In the data rows, 50 means zero.
Here are some points, one per row:
56;36;63;15;42;82;45;22;51;31;53;39;54;29;51
99;28;81;54;91;46;20;44;35;39;43;34;25;18;45
64;43;52;66;62;99;49;70;27;62;24;45;36;55;80
83;30;65;12;48;26;26;40;47;54;93;54;41;30;72
41;33;13;57;35;50;81;61;70;53;34;49;34;67;29
30;59;28;54;29;26;62;73;51;65;77;65;56;51;35
41;60;23;89;39;34;68;88;59;67;46;59;35;83;48
20;56;23;70;37;33;81;54;63;42;29;58;49;76;37
80;63;58;60;56;47;60;74;52;75;78;59;41;57;51
25;96;61;52;58;43;59;13;30;40;73;63;84;60;47
73;28;34;59;44;99;55;82;65;59;31;48;27;34;80
27;86;38;76;52;65;78;38;43;43;60;62;61;72;60
35;48;64;23;59;48;49;36;30;56;61;49;72;22;24
30;85;33;72;24;53;49;69;56;59;44;61;65;82;75
50;35;58;21;59;72;45;47;36;49;55;40;48;21;39
13;63;28;80;46;7;65;56;56;37;49;60;56;82;51
51;40;66;11;44;78;47;16;54;30;57;40;57;29;44
22;94;35;66;27;38;52;56;53;58;52;64;76;85;61
65;47;91;28;67;91;30;20;45;52;23;39;64;26;40
98;30;70;67;96;27;35;56;48;43;34;37;20;35;34
7;49;58;61;70;24;49;32;24;44;56;32;62;67;34
72;34;40;58;42;99;55;78;66;64;35;52;31;29;74
18;70;34;67;45;1;49;37;58;22;60;57;66;74;63
57;18;51;0;44;30;31;22;41;43;80;37;46;36;58
33;67;31;67;25;21;55;64;88;44;3;55;71;65;39
56;38;67;21;61;74;34;41;34;49;60;39;49;19;45
19;95;42;67;31;30;49;53;53;55;53;65;78;87;55
19;54;23;71;40;36;81;52;62;44;32;60;49;73;32
50;71;31;92;38;51;62;91;62;68;49;60;36;78;61
32;77;34;72;27;59;54;75;58;61;42;60;58;79;78
19;55;77;40;77;33;32;17;21;38;63;30;75;45;35
17;58;28;60;37;36;76;44;63;33;40;58;60;66;34
69;38;54;26;68;49;46;26;34;36;70;46;34;29;30
71;36;61;42;41;99;42;60;56;51;41;46;40;21;72
65;8;50;10;43;50;37;39;49;44;63;35;33;34;69
65;37;55;23;52;8;37;43;55;56;95;59;46;46;67
5;57;60;59;59;9;48;35;24;44;57;44;68;77;21
18;77;47;59;52;0;47;26;51;25;69;59;75;74;47
47;53;35;67;23;68;44;63;94;36;0;46;58;37;64
63;37;44;70;55;99;54;75;31;63;23;45;35;53;80
63;12;50;0;44;42;32;27;46;42;76;35;38;35;63
54;24;65;19;45;99;29;47;66;51;0;33;57;19;72
84;27;51;34;57;70;48;44;39;38;54;42;24;25;43
64;12;59;0;48;45;33;23;43;41;74;35;40;35;62
37;58;32;51;30;34;55;69;48;66;76;62;53;39;41
72;35;77;10;51;26;20;28;41;49;92;51;53;27;62
76;70;68;57;56;42;59;61;45;73;86;60;49;61;47
63;14;56;1;46;45;32;25;44;43;73;34;36;34;65
32;68;42;46;35;15;54;56;48;63;87;64;65;52;25
35;64;23;91;40;27;66;84;59;66;45;62;38;84;46
68;32;26;60;37;94;66;84;67;64;32;52;25;41;73
22;79;48;55;51;0;38;25;48;27;69;58;75;73;48
60;38;42;71;52;98;58;77;33;63;24;46;32;59;75
31;92;61;51;59;61;57;9;30;39;75;59;84;48;53
39;67;32;66;25;29;49;61;94;37;0;52;72;57;41
83;21;45;42;59;69;53;57;43;43;50;43;19;31;54
99;23;65;68;92;31;36;60;48;41;30;37;17;35;37
67;71;58;42;40;88;19;58;55;50;44;48;57;33;88
24;70;39;55;38;5;55;56;47;61;84;66;63;65;23
7;54;64;58;68;17;44;31;23;44;58;37;68;67;30
Along one direction, these points spread out more than along any other. How far along it is each point below, from 0 to 99? 50 is the average, and the first point above lies past it.
54;30;42;37;41;83;53;42;60;42;42;43;39;32;51 62
55;34;70;47;60;89;52;43;59;59;6;44;54;42;39 61
49;19;32;38;55;83;62;73;45;59;43;42;27;25;51 63
39;84;36;91;36;31;55;81;56;66;55;67;50;85;51 27
40;46;75;47;61;63;49;25;53;55;17;48;71;48;31 53
18;55;75;40;76;33;32;14;20;35;62;30;76;46;36 51
51;49;17;81;38;48;69;90;62;66;40;56;25;74;57 39
79;32;69;13;47;27;23;38;48;53;91;51;44;28;70 67
64;36;80;42;64;98;47;35;58;58;2;40;57;30;41 67
95;55;64;52;54;65;51;75;50;72;75;50;32;43;62 61
10;91;38;79;47;40;78;36;38;46;59;70;64;85;38 25
89;64;70;52;55;51;54;64;49;74;84;57;44;53;52 55
46;51;31;70;20;66;47;69;97;39;0;47;54;45;62 45
94;56;72;50;53;73;48;67;48;72;77;51;34;41;64 63
38;50;57;9;48;59;56;9;62;33;59;44;61;35;32 57
70;35;57;21;51;12;33;41;52;58;90;56;47;38;68 59
30;71;54;38;44;10;46;44;46;57;87;61;74;51;24 39
67;39;53;82;78;19;49;63;49;48;37;50;31;65;26 46
99;24;69;65;91;36;33;58;47;42;32;36;16;29;41 68
12;90;44;76;48;30;77;36;39;48;61;69;70;84;34 24
76;24;29;49;59;54;59;63;46;49;45;50;17;41;42 60
56;35;74;48;63;88;51;38;59;59;3;43;55;41;41 62
42;64;35;62;26;34;46;60;96;36;0;50;68;54;43 38
46;44;68;19;60;64;37;38;30;49;59;41;59;21;37 64
64;47;58;63;61;99;49;70;24;63;27;43;43;57;71 59
74;35;53;48;39;99;49;67;65;61;41;49;34;23;73 67
12;66;33;68;42;19;80;49;56;45;38;62;66;75;21 26
19;77;52;58;54;0;45;25;46;31;69;60;78;77;39 30
77;26;41;36;60;52;56;45;40;37;56;47;25;30;41 64
14;62;31;70;41;21;81;53;59;44;33;60;62;80;26 27
69;42;61;61;56;99;46;66;28;63;26;43;34;50;75 63
